The same turns and mirrors carry the whole set onto itself, and each row onto the other rows of its family. Which rows share a family with each named row? Give them in list order.
These 32 rows form 4 families of 8 rows each.
gitos: [ -9 -12 -24 -12  10   8  11  10 -13   3 -26  12  -6  -1   1  10  15  15
  -2 -22 -10 -18   3 -11   5  -6 -11   3  -1  -1  -9  10  10   5 -12  -5
  -2 -10 -20  -8  -9   5   2  -3  -7  27   8   0  -3]
nug: [-11 -11  -4 -23   1  -3  19  23   3  -7   8 -17   3 -10  -1  -2  -1   1
   5   0 -11 -21  25  10  12   8 -18  -3  -4   4  20  -2   9  15  -2   8
  -4  -3 -18  22 -18  -3   8  21  -4  30  26   2   9]
bugo: [ -7 -14   7 -21 -24  -5  21  19  13  14  -9 -26   2  -5   0   6  -3   2
 -20  24 -13  -5  13  28  11  20 -17   7  23 -14  -1  -1  15  11 -20  19
  -9   0  10  11   0  -3  12  18   0   9   9  -7 -18]
favag: [-20 -13  -1 -30 -17   6  13   7  -4   1 -23  -3  -6 -23   5  14  -1   1
  -6   0 -19 -10  14 -11 -10 -12 -19 -22  12  -1   4  -4  12  17  -7   2
  -7   0   9   8  11  -4  18   8 -11   8  26  10 -29]
Konav: [-15   1 -19 -12 -12   0   9   8  -7   9 -11  -2   9   2  -8  14   0   1
 -22   6  12   0  18   0   9  18  -6  12  16 -18  -5   1   0  19  -5   8
  -9  20 -10   1  -5  -3  -3  -4   0  20  32 -14 -13]
Fab: [ -3 -18   1 -19   6   0   8  30   7  -7  -1 -16   4 -14  -4   5  -2 -12
   4   2  -8 -19  22  -3  14   1 -26  -6   0  -3  13   0   2  18   1  17
 -17  -9 -11   9 -24  -6  14   5   0  22  24   3  -1]
Nin: [ -3 -28  17 -21   0  -1  14  17  11  -1 -17 -12  -9 -13  19   9   2  17
   3  -1 -30 -29   1   0   7   1 -22  -9   9  21  11  13  23  -4 -16  -1
   0 -17   5  12  -4   8  13  15 -10  17  -9   5  -8]
vova: [ -9 -13  -6 -14 -11  -2  11  -2  -2   7 -26  -1  -6  -5  15  21   3  29
 -26  11  -6  -4  -5  -1  14  22 -13  12  29   3 -11  24  15   4 -24   0
   5   9   9 -10   8  -2  -5  10 -21  18   2  -8 -15]
ronam: [  3 -14  -1  -4   6  -7   9  18   9   8  -5 -11   6  11   5   9   2  16
 -14   5   1 -19   3  10  25  30 -10  25  13   3   3  19  10  -2 -13   6
  -2   3 -14   5 -19   8  -9   3   2  30  -3 -19   7]
Bef: [-24 -19  -8 -19 -21   4  14  10  -4   2 -21  -5  -2 -18   8  10   1   5
  -9   0 -25 -13   7  -8   2  -6 -11 -19  11  -4   0   8  -1  29   2  -1
   9   2   2   6   4  -9  25  -3 -23   8  19  -7 -27]
Pip: [ -8 -15  22 -20 -21  -9  11  15  17   5  -1 -26   5  -9   9  13 -14   2
 -18  27  -8 -11  14  11  10  25 -16   0  25   1  16   4  13  10 -10  12
  -7  13  15  21   1  -1   7  15  -2  12  14  -8 -19]
nidu: [  9 -22  12 -35   1   9   8  23  10  -5 -11 -19   4 -20  21  21   1  17
   6   4 -18 -35   7   1  10  15 -17  -9  18  11   9  18  24  -4 -12   1
  -2 -11   4   6   1  11   6  12 -14  23  -4  -2 -18]
Fum: [-14  -9  -4 -14 -17  -1  15  -5  -2  16 -27   2  -4   2  14  18   4  29
 -24   3 -10 -10  -5   2   1  17  -1   8  25   6  -7  14  21  -3 -21  -9
   8  11   5   3  16  11  -4   6  -9  15  -2 -12 -21]
mul: [-26 -20  -3 -24 -18   1   9   7   0  -7 -13  -8  -1  -7  -1  16  -3  -2
   4   4 -18 -14  12  -7  -2  -4  -8 -12  25 -10  10   4  13  24  13   4
  12   2   8   0  -2  -2  15   7 -23   9  16   4 -29]
banag: [ -1 -28   7 -28  -9   5   9  18   7   0 -18  -8  -8 -11  22   0   1  30
   5   6 -27 -26  13   4  13  -4 -23 -13  12  12  11  13  20  -8 -12  -7
  -3  -5  10   8   2  14   9  13  -4  27  -2   3   3]
zilo: [  7  -7   5 -13   9  -5   8  16   9   5  -6  -9   1   7   1  14   2  12
 -10   5   8 -16  11   7  14  24 -16  22  14   6   6   7  23 -13 -23   8
 -19   0  -8   6 -12  14 -15  15  13  30   2  -2   6]
Pono: [-16   0 -10  -5  -3  -6  13   8  -3   8  -9  -6   8   1 -11  23   0 -12
 -25  -2  10  -3   5  -4   2  23  -5  15  13 -12  -4   1   3  23  -9  14
  -6   8 -15   5 -11  -9   1  -1  -7  11  23 -13 -25]
Palel: [-12 -17 -14 -22  -3   8  13  26  10 -16   1  -5   0  -1   1   2  -1  -5
  -3  -4  -8 -19  27  13  13   5 -17  -4   7  -3  19   7  -1  13  -6   9
 -27 -18 -15   6 -22   5  13  11   1  24  17   3  -6]
siv: [ -6  -3  10 -20 -20  -7   4  18  20   6  -3 -23   5  -8   3  -3 -12  -1
 -15  21 -14 -16  15  15  16  17 -14   7  22   5   2   6  14  16 -16  16
   0  13  17  14   4  -9  11  12   3   4   2 -12 -20]
vima: [-11  -2 -16  -8   5  -1   4  -3  -4  12 -23  -8   8   0 -11  11   4  -4
 -23   0   4   1  13   2  -6  17 -10   6  11  -7  -6  -1  11  29   1   3
 -15  13 -13   9 -15   6  -2   8   3  16  30 -11 -13]
kefe: [ -9 -20 -14 -16  10   4  10   4 -13  -7 -26   6 -20  -2  13  15   7  24
   7 -17  -4  -6   1  -8  -2  -5 -15   0  12   3   7  12  16   3  -7   1
  -2  -1 -17   5  -7   6  -5   7 -12  44  16 -15  -8]
Sak: [  9  -6   2  -9   8  -2  13  17   5  14 -14  -6   1  -4  12   6   4  20
 -25   0   0 -16   6   7  19  23 -20  14   1  10  -3  10  10  -8 -34   2
 -21   1 -13  13  -6   6  -7   5  13  30   5 -12   7]
giko: [ -8 -14   4 -18   0   1  12  28   6   1  -1 -12   6  -5  -5   1  -1 -12
   6  -6 -11 -25  23   0   1  -2 -15 -10  -5  -2  18 -11   7  12   3   8
 -14  -6 -15  22 -17   6  14   2  11  21  20   0  -6]
gepus: [ -5  -9  11 -10  -8  -9  10   0  -5  24 -27 -10  -1  -9   9  21   3  22
 -17  10  -9 -10 -10 -13   2  15 -11   7  18   6 -12   7  24   2 -16  -1
  18  21  10   7  13  -1  -4   0 -11  14   5 -12 -15]
toz: [ -6 -15   2  -9 -12   3   3   1   0  14 -34   3  -3  -1  10  24   2  16
 -25   5  -8  -8  -7 -10   4  12 -10   6  28  -5 -13  16  14   2 -19  -1
  -4   4  12  -8   9   7   0  -9  -6   9  -5 -11 -31]
Tiku: [ 16  -9  -5 -13  12  -1  23  17  11   6  -5  -9   0   3   6  19   3  16
 -22   7   5 -21  12  13  12  23 -15  18  18   7   3   1  16   8 -23   4
 -18  -3  -9  10 -11  18  -2   8  11  37   1   1   3]
libo: [ -6 -24  15 -24 -15   0  19  29   8  -4  -3  -6  -8 -10  21  12  -3  23
   3   4 -23 -30   5  -2  21   3 -18  -4  13   7  14  14  13 -13 -22   4
   5 -11   7   4   5  -2  10   3 -13  23  -9   3  -9]
bifog: [-12 -24 -13 -13   8   5  19   7 -15   2 -23   9  -6  -3   6  26  14  18
  -5 -16  -3 -14   2 -15  -1   2 -14  -3   3  -3   4   8   8  -1  -5  -8
  -8 -10 -22   0 -13  14  -1  -1 -13  34  20   2  -1]
rud: [-10 -13  -9 -11  13   5   2   6 -10  -6 -18  13  -2  -5   9  16   4  16
   0 -18  -5 -24   5 -28   5   0 -11  -6   1  14  10  14   8   5  -2 -13
   0   2 -16   1  -8   7  -3  -6 -10  30  13  -1  -5]
rapu: [-27  -5 -15   2 -13 -10  16   3  -6  13 -15   5  -4  10 -10   3   0  -1
 -26   0   0   7  12  -2   5   3 -11  11   8  -9  -2  -4  -1  20  -9   7
  -7  14  -9   7  -9  -6   4  -1   3  15  25  -6  -4]
seza: [ -8  -7  12 -16 -21  -5  13  22  17  14  -1 -20  19  -9  -2   8  -6  -6
 -27  21 -14 -24  17   8  17  24 -12   3  13  -1   0   2   6  12 -14   6
  -8   4  11   7  -1  -2  14   4   1  -6   5   6 -14]
kozeg: [-33 -18   3 -20 -23   0   0   9  -7   2 -22  -5   0 -14   5   4  -1   1
   3  -2 -22  -8   6 -13   3  -4 -13 -15   7  -6   5  12   6   8   1   3
  10   6   5   4   3 -14  13   4 -21   1  21  -9 -24]

Same family as libo: nug, bugo, mul, vima, Sak, toz, rud
Same family as vova: gitos, Pip, banag, Pono, giko, Tiku, kozeg

